Each row is where one point has got to under a steady rotation. How many steps took it there?
The counts run from 0 to 142.
[134 145  90 150 142  90 104 135 102  97 129 114 110  94 131 120  72  96
 161 137 134 135 126 131  98 165 147 117 170 131 148 108 158 117 129  90
 155 156  77 137 128 106 110 151 133 103 104 123 186 181 142 121 105 107
 105 130 143 147 108 172 105 168 110 109 101 105  80 194 162 103  90 155
 123  83 104 120 144 167 103 130 135 142 101 131]
92
[146 125 136  96 173 108 129 143  87 110 140 122 158 130 142  65 149  95
 182 164  96 130 129 132 140 114  99  86 161 121 134 131 131 145  96 133
 153 103 155 152 104 137 188 151 187 110  96 173 147 143 129 147 139 146
 112 183 120 144 123  66 132 129 163  74  96 115 150  75 117  92 145 140
 126 139 102  84 127 145 149 138 118 129 134 122]
43
[180 133  86 107 141 106 102 161 128  58 143 115 171  90 104  91  95  82
 177 154 118 113 116 121 126 113 115 119 142  99 145 150  84  92 144  89
 120 174 145 126 100 103 150 156 161  87 118 128 146 141 139  79 112 117
 164 162 111 139 116 109 163 138 153  92 129  58 154 134 124 105 117 149
 122 123 146 104 142 144 131 134 137 123 132 137]
52
[154 139 122 123 136  89 111 122 142 116 164 100 116 132 123  94  83 135
 153 155 108 106 129  86 148 157 105  97 129  90 151 147 147 130 138  91
 137 149 111 139 144 105 140 154 157  55 132 165 149 164 127 108 118 163
 148 193 118 173 145 152 131 134 171  91  91 101 113 173 131 139 120 176
 112 108 153 114 114 192 136 144 141 119 133 116]
124
[174 122 143 131 167 123 101 103  99 117 132 115 151 130 120 106  82 135
 192 134  87 145 111 139 120 125 129 112 124 124 149 141 143 129 164  96
 124 182 159 142 124 126 172 163 150  68 122 144 127 152 150 160 111 154
 158 181 118 189 128 158 159  89 129  66 137 107 132 130 110 116 160 136
  65 141  99 116 112 146 122 145 115 131 154 120]
34
[190 145 102 124 128 120 105 143 108  53 134 108 163 102 125  70 107  60
 170 139 104 163 154 124 119 142 127 118 150 123 120 154  68 103 140  96
 133 156 152 138 106 111 138 157 167  94 109 128 122 149 142  87 136 110
 150 166 111 146 129 127 153 152 165  72 115  74 143 114 107 100 121 135
 127 115 137 105 146 129 128 155 127 110 103 128]
50
[183 139  78 158 138 143 108 135 133  96 123 103 132  82  97  84  96 133
 142 120 114 117 121 123 114 149 110 138 161 113 134 128 171 125 127 105
 148 193 106 131 124 109 137 166 137 112 136 142 157 159 122 162  95 136
 145 176 113 157 106 130 137 138 153  55 128 117  61 173 102 117  84 140
  81 112 138  99 135 127 131 159 161 138 134 152]
21
[157 160 139 173 146 126 118 122 123 117  95  89 106 131 133  61 123 115
 138 134 107 154 135 119 138 187 118 104 149 114  96 145 149 136 140 122
 155 159  93 138 132 101 135 162 168  71 124 149 128 186 148 162 159 144
 138 155 136 135 126 179 138 153 176  72  69 112  89 138 102 144 116 139
 110 132 139 127 125 136 127 164 157 115 102  96]
119
[131 138 148 143 110  99 134 120 134 136 129 106 160 131  79  98 131 111
 130 159  78 110 140 145 128 152  99 115 162 112 125 158  94 119 119 128
 137 184 121 143 136 117 142 162 195 118 121 159 110 186 125 147 129 142
 148 179 141 127 105 108 142 139 169  74 109 110 106 163 116 107  95 164
  90 151 167 103 113 129 175  95 158 124 110 120]
14
[128 154 145 122 151  86  90 136 126  72 115 107 141  94 143  94 125  90
 155 158 158 132 136 127 157 139 126 105 171 113 127 132 133  97 138 135
 178 146  95 134 104  90 142 127 173 116  77 153 165 174 153 120 166 104
 109 126 139 108 116 103 130 162 148 142  85  71 130  98 113 129 125 151
 165 122 130 131 147 186 104 143 132 156  93  91]
81
[160 147 150 159 152  92 141 102  80 135 149 130 115 130 126 111  97 107
 161 130  85 147 136 143 119 174 115 129 175 159 142 111 159 142 111 126
 160 125  86 144 104 139 142 174 154 119 108 150 132 202 136 174 140 139
  98 174 140 145 137 126 102 130 130  67  95 125  82 171 139 101 121 145
  96 109  89 149 105 160 111 160 135 136 113 121]
5
[ 81 136 166 120 135  57 133 145 110 146 106 133 109 115 113 140 116 130
 163 151 111 132 127 142 114 139 157  70 162 100 158 147 140 125 120 127
 169 132  92 142 158  73 129 134 158 137  92 149 172 192 122 165 129 127
 110 144 137 108  98 124 105 154 150 131  87 117  93 162 117 127 122 158
 111 119 109  77 112 190 158  99 104 159 117 127]
99
[101 130 171 150 114  85 109 134 103 157  83 120 123 128 117 129 115 128
 158 136  91 150 129 179 101 147 160  93 161 124 134 151 113 119 116 144
 151 164  99 129 157  83 131 150 169 131  98 138 144 202 135 185 140 124
 124 149 152 100  95 144 124 149 144 117  87 123  83 170  92 112 123 155
 101 139  99  91 108 140 156  96 123 160  93 137]
101
[ 87 138 133 115 135  84 120 120 122 120 127  96 160 130 140 108 145  83
 159 176 111 123 144 141 123 172 157 109 164 106 104 117 106 120 144  80
 145 164 112 134 131 130 135 145 192  86 101 121 152 188 152 102 145 115
 114 117 153 141  93 125 146 169 141 116  78  95 137 156 174  92 117 173
 132 115 141 111 153 176 137  90 142 131  86 101]
86
[154 111 131 138 167 150  67 105  83 109 115 100 143 105 162  97 119  99
 168 142 139 150 141 177 104 150 133 144 175 144 117  91 140 120 128 128
 168 143 110 151 113 140 183 162 161 124  95 133 165 174 147 146 154  99
  90 127 151 124 111 114 147 147 104 110  94 123 141 131 127  83 160 135
 143 143  77 136 136 135  99 141 136 167  99 131]
75
[175 149 125 127 172 113 134 127 105  50 104 109 153  98 142  64 120  66
 171 145 115 169 134 135 115 136 123  99 166 126 102 145  88 125 133  98
 132 156 154 167 111 115 145 151 164 116 114 134 129 172 151 124 146 133
 123 154 122 157 127 137 136 142 150  60 126 110 135  99 112  90 114 119
 110 127 147  97 164 116 130 161 123  98 123 101]
48
[ 80 139 153 108 129  54 140 144 116 131 111 134 119 106 116 143 116 134
 168 150 111 121 118 141 126 134 152  86 155 104 168 142 158 113 121 131
 161 136  88 127 140  79 129 126 152 129  83 146 179 198 130 170 108 131
 106 144 139 125  98 106 104 150 152 126  97 103  94 160 140 135 117 157
 108 116 111  84 128 198 153 102 107 161 123 131]
98
[123  96 150  94 136 109  63 129 109 130 123 121 171 118 123 137 107 130
 191 161 117 120 134 175 118 110 144 117 137  95 148 134  97 100 145 126
 150 175 148 136 132 108 187 148 171 107  92 140 157 160 141 119 145  95
 143 141 140 124 110 102 175 122 123 141 106  87 168 145 118 109 179 163
 133 155  96 118 106 156 139 101 115 171 115 142]
70
[170 112 106 105 169 126 132 174 109  96  97 135 134  98 137 102 112  91
 215 111 120 178 130 140  94 134 177 102 148 100 143 133 152 111 140 110
 176 129 143 132 109  71 153 140 140 115  95 128 161 154 138 136 115 107
 135 109 135 125 104 136 141 160 144  90 111 114 130 119 119 133 156 118
 120 112  67  89 137 154 134 141  73 149 132 148]
62
[131 143 149 142 136 122 119 116 125 154 114 102 132 133 105  94 165 142
 136 152  86  84 123 143 152 161 109 130 159 105 125 129 172 128 111 143
 155 146  79 113 113 119 168 170 183 100 107 160 139 181 132 179 158 148
 118 170 133 114  80  78 153 144 167  95  70 111 105 132 135 142 123 162
 116 169 115 110 106 161 147 130 162 146 113 134]
114
[185 146 114 128 151 116 121 133 105  53 127  99 160  99 140  68 113  60
 170 141 114 170 150 125 116 141 130 110 155 126 110 152  77 119 139  86
 139 145 151 151 118 116 135 154 171 104 113 132 120 158 151 100 146 118
 133 156 109 152 135 137 141 151 164  61 116  97 132 107 109  91 120 123
 117 110 141  96 152 128 121 161 121 104 107 114]
49
[132 127 148 104 135  99  83 122 111  69 107 136 140  79 151 134 103 123
 196 146 145 166 131 164 117 111 174 107 146 102 142 147  94 100 162 118
 170 178 146 154 164  72 136 140 134 133  82 123 160 175 158 153  99  94
 150 129 130 157 133 120 159 143 128 120 135  83 116 143 111 141 151 118
 114 129 121 116 151 147 119 137  88 151 122 129]
66
[170 133 147 133 168  97 147 163 114  94 118 119 131 130 105  97  86 122
 177 116 100 159  85 114 114 120 123  95 145 134 153 150 140 111 113 142
 136 167 126 115 126 105 160 144 140 113 128 161 135 178 127 181  86 152
 120 185 132 146 115 153  97 132 155  65 131 106  75 111  99 127 127 118
  78 124 104  94 117 140 160 156 101 133 152 130]
134
[148 128 135 119 145 100  85 141 112  68  97 134 140  80 140 123  97 125
 205 133 140 169 111 163 117 115 168 103 146  99 144 158 106  93 157 126
 162 181 138 145 139  60 139 138 128 128  92 123 166 168 152 156  97  88
 153 127 133 140 125 128 156 145 129 122 136  76 119 134 104 143 138 113
 111 134 106 119 144 131 113 139  91 145 121 134]
65
[145 105  73 102 157 124 133 165 104 103 103 135 155 103 133  96 154 110
 200 148 111 127 110 161  87 130 143 114 163  98 128 115 132 124 117  99
 155 158 136 132 112 110 164 166 152 112 111 111 177 152 136 155  77 101
 133 117 140 161  73  93 157 167 133  75 129 115 128 148 163  99 119 128
 112 121  80  82 146 112 148 115  99 137 119 169]
59
[130 154 142 147 120 125  94  91 107 139 135 100 113 107 135 103 146 153
 132 169 106  95 164 140 142 156 112 142 169 118 132 120 155 139 109 130
 173 123  76 134 138 125 154 172 173 123  97 157 149 182 130 173 153 139
 108 178 111 129 123  60 152 138 171  99  75 126  94 155 125 126 120 168
 135 146 139 113 108 176 128 144 163 157 117 139]
112
[170 112 123 130 153 118 148 158 103 133 137 112 135 156 116  84 117 121
 181 121  77 152 110 114 108 147 123 105 152 142 143 137 148 123  96 136
 150 138 135 110 124 122 165 159 157  97 124 168 135 169 121 171  88 158
 118 196 143 142 113 142  98 152 160  60  92 120  84 121 111 117 128 136
  96 115  79  86 101 140 167 137 100 137 131 154]
132
[159 145 132 126 186 110 136 138 101  64  88 105 162 100 128  68 128  74
 167 145 123 163 101 143 115 122 118  86 164 118 105 153 100 131 132 110
 137 168 150 167 110 117 160 145 169 114 119 130 137 174 151 147 139 131
 116 142 142 152 107 137 135 136 142  64 129 106 132  82 112  90 111 109
  99 135 137  89 168 102 136 153 129 102 132 100]
47
[130 129 104 131 126  97  93 147 135 137 147 106 120 149 114  91  79 141
 139 164 110  92 114 107 142 140  79  76 138  93 163 145 146 132 114 121
 143 151 111 133 145 103 155 164 163  60 138 161 174 147 112 129 111 147
 142 199 141 155 131 156 122 134 156 104  88 104 112 173 103 111 107 181
 128 109 132 106  90 138 151 126 160 131 127 133]
126
[120 137 125 126 106  57 120 154 120 116 136 142 122 108 108 144 115 137
 172 138 101 101 109 133 137 140 146 110 148 130 176 135 146  90 120 145
 159 154  80 106 120  91 123 150 142 117  84 145 174 179 141 158  86 107
 129 155 136 120  97  89 113 163 141 133 103  70  80 169 159 138  98 148
 109 115  93 115 117 188 124 109 118 162 107 152]
96
[165 137 142 115 166 115 100 114 104  71 123 105 159  85 141 110 123  95
 176 130 140 127 102 139 136 145 138 149 169 146 133 103 149  91 142 143
 157 159 100 129  85 133 165 149 151 126  82 138 149 182 173 144 131 101
  95 130 139 133 103  91 146 155 106 111 105  79 124  96 173 125 138 127
 122 139  94 146 157 169  99 151 129 162 113 111]
78
[157 106 136 144 144 135  97 117  99 134 119 114 146 163 122  97 118 143
 182 127  75 174 133 151 109 136 138 104 127 116 120 147 124 132 152 105
 142 176 176 129 144 107 159 170 166  67 131 137 123 157 143 172 116 144
 167 172 127 169 122 158 161 119 158  64 108 121 110 135  78 119 162 130
  84 140  92 108  97 111 131 136 107 133 123 127]
32
[140 140  91 151 126  88 104 135 103 101 139 123 104  91 140 117  81 102
 163 131 123 132 142 129 104 174 156 113 168 137 152 116 152 114 127 107
 166 140  80 128 129 100 106 154 138 106 106 128 182 174 137 124 107 103
 112 138 133 140 117 138  97 174 126 112  94  97  77 190 144 104  93 152
 134  70  91 128 132 174 106 141 130 152  93 147]
93
[156 154 153 139 119  95 103 140 110  89 139 120 142 121 125 103  97 125
 162 151  94 165 152 129 128 115 125 108 145 125 147 165  71 116 123 121
 140 154 146 122 161 100 143 155 158 122 115 161 121 175 119 154 115 144
 154 198  95 151 156 113 131 120 189  83 124  95  84 135  44 109 141 137
 117 126 141  95 106 137 148 156 112 138 124 150]
138
[158 126 127 136 152 128 147 122 133 138 121  98 144 108  78  89  98  95
 134 131  88 129 141 123 104 157 124 129 165  97 127 134 151 139 123  77
 130 165 115 153 126 121 151 153 180 109 136 148 122 176 111 124 152 163
 132 166 119 136  99 149 133 127 164  51 108 151 117 175 124  94 122 180
  82 128 145  73 128 173 176 115 163 125 135 122]
17
[146 150 150 107 170  99 113 119 108  62 130 107 149  81 139 104 123  87
 170 139 154 125 114 130 148 145 144 140 170 133 135 112 156  99 144 125
 164 144  94 135  91 124 156 137 153 123  72 141 158 188 169 134 140 108
  98 129 136 125 123  91 141 148 123 116 109  79 125  92 166 129 133 141
 132 136 110 142 168 200  96 158 123 158 122  97]
79
[179 145 151 168 142  90 140 118  86 127 155 136 116 129 110 100 106 104
 163 117  84 134 135 129 127 170 108 135 171 159 151 124 154 126 105 152
 169 123  84 131 105 132 139 174 153 110  97 157 123 192 137 168 143 134
 109 181 134 126 134 117 102 141 134  76  93 107  90 150 123 119 117 142
  97 113  90 148 102 166 113 161 132 132 106 116]
6
[149 136 133 118 153 105  74 109  94  93 155 122 158 112 143  90 127 142
 168 179 116 107 117 158 150 101  73  95 150 137 149 131 126 132 115 141
 151 143 146 159 119 141 186 164 155 109 110 160 167 145 143 169 101 128
 125 194 116 173 148  60 147 104 137  86 133  96 124 122 114  98 121 131
 111 135 118 123 121 111 120 151 131 138 135 136]
40
[143 140  95 148 106  85 101 149 106 107 149 127 115  98 132 124  92 114
 168 141 115 127 146 123 114 166 153 124 161 142 151 121 153  99 121 124
 166 137  78 117 126  98 106 150 139 107  91 127 176 169 136 136 100  95
 117 161 133 123 114 121 109 179 141 122  91  80  73 183 137 118  98 151
 133  79  89 128 115 172 104 136 121 159  85 152]
94
[139 153 149 109 166  93 102 124 117  60 126 104 139  84 146 103 123  88
 166 143 156 133 123 121 156 144 139 114 167 119 132 122 150 100 145 130
 173 132  94 140  96 107 142 130 166 123  82 150 161 183 157 126 158 109
  97 124 135 120 121  98 136 156 137 127  89  85 130  93 140 136 135 142
 151 128 120 132 156 201 101 157 127 156 106  87]
80
[105 131 175 158 115  89 115 114 102 150  92 111 130 129 111 136 114 130
 154 143  81 144 129 186  88 150 172 113 156 137 130 145 112 111 137 135
 134 192  99 126 150  95 134 153 165 132  95 126 131 211 143 189 133 125
 126 151 145 115  89 149 134 149 138 108  92 111  86 175 114 113 129 144
  81 153 115  99 112 130 152 101 124 155 105 133]
102
[137 136 133 136 131 108 150 122 144 137 132 109 171 128  74  95 127 107
 134 145  73 104 140 142 113 153 109 127 161 106 130 149 108 130 125 110
 126 189 124 149 141 123 148 161 190 118 134 152 115 190 130 148 128 151
 141 178 129 137 100 113 151 135 166  62 110 123 114 171 128 102 105 170
  78 150 168  88 127 144 180  90 167 121 125 119]
15
[161 153 130 142 130  98 113 107 149  99 154  95 130 131 117  94 107 126
 157 136 101 112 118  97 153 178 119 117 127 113 130 150 129 118 155 104
 131 185 114 130 137 112 128 163 155  58 132 146 126 183 153 140 109 152
 157 180 119 176 132 151 147 134 162  75  97  84  96 164 154 153 106 152
  86 128 166 140 121 163 132 155 156 109 127 102]
122
[127 115 102 138 150 102 111 151 125 127 111  96 139 127 108 107  85  80
 155 136  99 113 108 139 105 171 140 115 159 123 127 123 137  99 143  90
 128 181  90 112  97 112 136 149 169  70 118 122 161 171 143 108 136 112
 118 120 156 110  70 180 125 158 112 110  86  90 134 169 154  85 112 169
 124 109  92 121 126 160 126 108 157 138  98 116]
89
